D: several groups of rows, each row roughly a mix of its group's hidden directions
D (83 x 11)
[[ 16 -21 -21  -5  16  -2  11   8 -12  -5   1]
 [ -3 -19  17 -10  -3 -12   5   8   5   0  28]
 [-22  14  12  11 -15  -1 -16  -7   9   2 -15]
 [  9  -1  20 -14  -9 -14   3  16  18  -1  15]
 [-18   7  -7   9  -6   0 -14 -21   6   9 -21]
 [ -8  24   6  20   1  -5 -17   6 -15   4 -10]
 [ -4  12 -15  17  10  22  -4  -7 -10  10 -15]
 [  6  -3  22   7   4 -25  -4  17  -3   8  13]
 [ -9 -15  21 -12  -5  -7  -2  13  -2   9  23]
 [  9   3 -12  -6  15 -17  11  19 -16  -5  15]
 [  1   4 -12 -10  20  -6  12  12 -22  -4  16]
 [ -2   3   2   2 -19  -6 -17 -10  27   5 -14]
 [-15  13  27   5 -12  -9 -11  -6  11  12   3]
 [  8 -28  12   7  -3  11 -10 -15  -7  -2  15]
 [-24   5   6   9   2 -10 -21  -2  -9   6 -20]
 [  3   6  -3  21  13 -18 -12  11 -21   7  -7]
 [  0  23 -19   9   3  11   2  -7  -1   0 -24]
 [  0   2  -2   7 -14   3 -18 -11  21   6 -24]
 [-19  -3 -12   9  -2   1 -10 -22   3   8 -22]
 [ 30  -2  -3  -5   3  -9  13  10   8   2  20]
 [ -5  17  18  17   3 -15 -15   9 -13  11   1]
 [ 23 -16 -20  -4  13  -6  11  14  -6  -7   4]
 [  8  -1   0  -1  13  -4  14  17 -22  -8  22]
 [ -5  24 -12   4 -10  15   9 -20   1  -5 -13]
 [  6   0  -3  -1  17  -3  15  15 -25  -5  17]
 [  2 -19   8  12   1  22 -17  -7 -15  12   3]
 [-13   9  23   4 -17 -11 -11  -3  19   8  -1]
 [ -6  -5   6   4 -17   7 -12 -16  22   3 -20]
 [ -2  25 -21   7  -1   8  14 -11   7  -5 -14]
 [ 13 -18 -28  -4  13   0   8   6  -8  -9  -7]
 [  4  -1 -13  -6  21   0  16  11 -25  -3   8]
 [-14   5  -9 -13  -6  27   2 -21   5  -4  -7]
 [  6 -10  13 -17   0 -28  -3  14   6 -10   5]
 [  8 -11 -10  -2  16 -10  19  14 -20 -12   2]
 [  3   6 -14  15  -9  28   6 -20   0   3  -6]
 [  6   1  14  18 -17  -1 -14  -4  19   7 -17]
 [-11  11  11  20   9   6  -6  -9 -26   9   3]
 [  6  -1  -1  -1  17   0  17  14 -25  -3  18]
 [ 18 -18 -17  -2  16  -1  12  13 -14  -8   6]
 [ 21  -9  -8 -15   4  -7   9  23   5 -12   7]
 [ -2   3  13  10 -18  -2 -14 -10  23   9 -15]
 [  4   6 -17  19   3  24   0 -16  -5   3 -13]
 [ 23   9 -13  11   4 -16  -3  21  -2   8  -8]
 [  8  17 -24   9  12  -6   8  -2   8 -10 -19]
 [  3   2 -14  20   1  27   0 -19  -6   4  -7]
 [  3  23 -16  -1  -6  -5  14 -12  11 -16 -14]
 [-16  -2  10   2 -10  16 -12 -22  15   3 -15]
 [ 19 -13 -25  -7  16   1  10   8 -12  -7   0]
 [  3  11 -11   6 -16  16  14 -25   7 -10  -3]
 [  4  22  -3  23   7   9  -3 -10 -20  10   3]
 [ -8  -4   8 -10  14 -22  -1  26   1   7  11]
 [ -1   4   7  10 -16  -2 -17  -9  23   9 -19]
 [  8   2  -3  -2  16  -6  14  17 -22  -5  20]
 [  3  -9  12 -18  -4 -26   4  16  10  -6  11]
 [ -2  -1 -12 -14  17   3  15   7 -22  -7  18]
 [  3  -6  13 -20  -7 -26   1  18   9  -6   5]
 [ -3   6 -12  17  -1  30   2 -13  -6  11  -5]
 [-21  16  16  -4 -16  11  -9 -13  12   2  -5]
 [ 10   5  -7  -5  11 -18  12  19 -15  -2  20]
 [-18   7  21   3 -19  -1  -7 -10  20   5  -2]
 [ 12   9 -14  29  11  -4  -2  -2 -18   6  -3]
 [  1 -11  -2 -23 -13   7  10   1  25 -12   2]
 [  6  -9  13  -9 -14 -14   4   4  29   1   9]
 [ -4  -4   4   1 -20   4 -12 -15  25   2 -17]
 [-19  -2  13  -6  12 -10   2  16  -4  13  22]
 [ -9  -2  -1  -4 -17   8 -14 -18  23   2 -16]
 [-10 -12  27 -13 -11   1 -12   1 -10   7  15]
 [ 22 -10 -21  -5  10   2  12  16  -7 -12   3]
 [ -6 -12  14  -9   6 -21   7   4   6  -7  27]
 [-17  -1   2  -1   5  30  -5 -20  -3   4 -11]
 [ -7  -2  31  10 -18  -1  -1 -10  15   5   4]
 [ -4 -24  18  -1   2   3  -6   2  -7   9  25]
 [ -6  -2  -1  34  -8  -9  -5 -14   8   8 -10]
 [  1  25 -16  -5  -1 -12  13   4  13 -10 -16]
 [ 22  -1   3  10  -2 -22  11  22  -5  -1   9]
 [-18  -6   0  -8  -7  21  -8 -23  10  -3 -11]
 [  9   6  20  16 -20  -6 -12   3  18   8   1]
 [  6   2   6   3  15  -3  16  15 -23   0  20]
 [ -1  -1 -25 -12  21  -9  12   6 -16  -1  -7]
 [-22  17  10   8 -14   6 -14 -13   8   3 -13]
 [ 10  -2  -2  -3  11  -8  17  17 -20  -6  21]
 [-17   0  13   1  -9  20 -10 -22  12   5  -7]
 [-23  12   8  -2  17  -2  -9  13 -15  17   1]]
which group is each row in? (one row of each group first)
[ -5  27 -17   5   3   7   3  -2  -1   1 -24]	K
[ 17 -12 -22  -2  17   2   9  11 -17  -8   1]	F
[-14  -2   5  -1 -11  21 -13 -21  14   1 -12]	E

[ -1   0  19  15 -18   4 -12 -10  20   7 -12]	E
[  3  -4  16   9 -23 -10  -5  -5  24   3 -10]	E
[ -1 -20  24 -10  -2 -13  -9  -5  -4  -8  18]	K
[  4  -4 -10  -7  18  -2  15  13 -24  -9  13]	E
[-18  18  22   1 -14   9  -7 -14   9   7   2]	F
[ -7  -2   4 -36   0  17   6  -3   3  -6   7]	F
[ -7   3   9   5 -17   7 -22 -14  22   0 -10]	E
[  9   2  -9  10 -15  21   5 -27   2  -9  -6]	K
[-14   7  -2 -25  -9 -10   3  -8  13   6  20]	E
